Rotation paths and how fast each direction turns (degrees each step)
Each turn is a multiple of 5 degrees from 10 to 175, or 0.
Each row of a path follows its step; steps can be skipped.
Path 1:
step 0:  20 -10 -33 -21 -22  15  10   1  32  -8  -7  -6  26   6   8  -7  30  57  -6  -7  -4   9   5  21 -21  -1   7  -3   4  -7  15  21  29 -17   9 -10 -41  24  -4 -26 -41  17   4 -19  31 -15  -9  -9  -8  -4   2  20  -4   7   3  34 -17
step 1:   1  30  34   6 -41   1 -18  -4  10 -11   3  -6  35 -19  15   3  13  37  21   4  25 -35  -7 -14 -20  -1  31 -18  -5   9  -9  16 -24   9  -1   9  -3 -41 -21   0   2  14   5  15  -9 -10 -13   3   9 -32  13  12  27 -27 -12  22 -35
step 3: -11  15  -1   0 -18  17   7 -24  22   1  -2  39  15   7   4   1  39  50  12 -20 -50  10 -11   7   9 -36   8   5   8 -11 -31 -10   3  13 -15 -11 -21   0 -16   1  15  16   5  -9  19 -17  14  12 -22   0   0  27 -13 -21   7  45   4
step 5:  14 -33  30  -1  13  12  27  19   2   8  -3  14 -30 -16   6 -29  36  19  21   5  -5   7  16   0 -22 -12   7  -3 -33 -18  11  13  19 -27 -23 -12 -33  23 -29   4 -13  -1  20  -4  46  -4 -14 -29  30  18 -17   8 -23 -12   9  17 -10
step 8: -13 -11   6 -11  -5  14   6 -31  -1  -4 -11  10  -5   0   8 -22  60   1  15 -18   9   1  13 -26   3 -14  11  11 -27   1   2  13  35 -20  15 -15 -40 -19  -6 -24 -20  38   5   7  -4  -7  -9 -15  -1  31   7  43  18 -17 -11  45  -8
step 9:  21  15 -10  -9 -21  -9 -22  14   1   3  20  -3  37 -19  -2   4  12  17  38   2 -12 -36  -2 -19 -12 -19  14 -23 -21   8 -36  -2  34 -31  24 -20  14 -28  -2  -3   8 -38 -16  29   4  11  17  10   6 -20  23  17  -6 -14 -37   4 -13
step 10:  11   9   6  20  13   1   7 -35   2  15 -17 -39   2 -29  -8  -1  27  -2  39  -1 -11  -3 -24  41  -8 -35  28 -21 -25 -15 -14   2  15 -31  -6 -24 -35  10 -11  40   7  16  10 -14  32   2 -29   4   9  -7  -2  -1   2  17   0   1   6
step 12:  -8  20  19 -13 -13  11  13  13  35 -13   6 -16  18   2  -1 -44   2   6   6  12 -12 -17  11   9 -42  -2  43 -10 -21   1  -2  22  32 -30 -43  16  32 -14   5  25   1 -23  -6  10  31  19   4  11  -5 -32  14   5 -22 -11 -24  -9   7
step 13: -11 -20  12 -20  -8  13   7 -20 -31  22   9 -43 -39 -21   2 -31  34   7  18  -2 -11 -20 -17   8  -3   4  16   6 -24 -10  14   1  12   1  -3  -6   1  18 -12  25  -7  14  20  -4  39  -2 -27  -4 -28   7   0   5  23 -44  12  40  -2
step 14:  -5 -15  11   2  17  -9 -18  12   6   4  30  39   8 -12   9  13  12  26  -3 -32 -12 -39  16   3 -37   3 -11 -28 -21  21  -4 -13   8 -34  20  10  11   0   1  12  -7 -12  14   4   8 -18  26   3 -45 -27  22   2   3  -9 -16  49  18
step 16:  18  13  -7  -8  10  34   4  -9 -31  19 -13  -2 -23  -4   2  13  24  36   9  -3   6 -47   6  -6   9   9  -7  15  -1   0  -4  15  20 -10  27  -4 -12  16   8 -24 -16 -16  20  -3  24 -20 -47  17  -1  17   0  35  -2 -32 -40  35   3
Directions:
 10  -1   1  -4   3  -7   0  -2   1  -6   3  -4   1  -2   3  -4  11  -1  -2   4   9  -5   7 -10   3   6   9   3   1   0  -1   3   2  13   2   2  -2   1  -2   8  -7  -8   5  15   4   3  -1   4  10   3  -4  -3  -6 -11  -1  -2  -2 | 95
 10  -3   2   5  12   3  -3  10   2   4  -5   5   9  -9   1   8  -5   4  -2   6  -1   4  -1   0   4  -2  -2   5   1  -3  -7   4   2  -2  -4  -5  -5  15   0  -1  -1   1   9  -1   2   7 -10  -2   1  -7  -4   5   5   3 -10  -8  -4 | 65
 -2   1   1   2   9   0   3  -7   3   8   0  -4  -5   5 -10  -9   7   2  -2   0   9   2   3   2   5   0 -10  -5   4   1  -1  -7   5   1   3   6   2  -2  -6   2   8  -4  -2   6   6  -7 -14  -9  -6   0  -2  -1   2   7  -3  -4 -14 | 130
 3 12  0  1  4 -2 -1 -7 -1 -2 -2  2  3 -4  1  1  2 -6 -8 -9  0 -8 -3 -6  8 -7  6 10 -2  4 -8 -9  6 -7 11 -1 -2  3 -1 -3  0 -8 -2 -9 -9 -8  3  0  5 -6 -3 -1  8 -2  5  6 -7 | 55
  8  -1   2  -8  -2  -1   8  -5   2   4  -1  -6   1   0  -4  -4   1 -10   0  -5  -6   2   0   3   3 -13 -13   8   2  -4   0   8  -3   4  -4   1  -4   4   3  -4 -10   7   2   1  13   1  -2   2   7   6   3   1   5   2  10  11  -3 | 140
 -1 -13  14  -7   4  -1  -1   7   3   0   5   0   4  -3  -2  -6  -5  -2  -5  -5  -3   7   2  -6   5   7   4  -5   5  -3   4  -3   0 -12   4   7   4   6   2   0   3  -1  -7  -2   7  -7  -2   9  -2   5 -12   0   7  -8   2   3   6 | 45
-10   1  -3   6   4   0   9   4   1   2  -5  -3  -2  -7  -2  -5   0   2  10   9   8  -4   5 -12  -6  -3   0   9   4   1  -3  13  -5 -11  -7   5   3   0  -1 -15   6  -4  -3   0  -3   1   1   1   3   5   2  -5   1  -7   0   2  -4 | 100
 -2   1   1   3   0   5  -4 -16  -2   0  -5  -7   3  -7   2  10 -10  -1   2   2   4   2  11   5   3  -3   5  -5  -4  -2   8   0  -5   4   2   0  12   1  -3   2   4  -6   2  -6   6   1  -6 -10  10   6   0   1   7  -7  -6   6   4 | 125
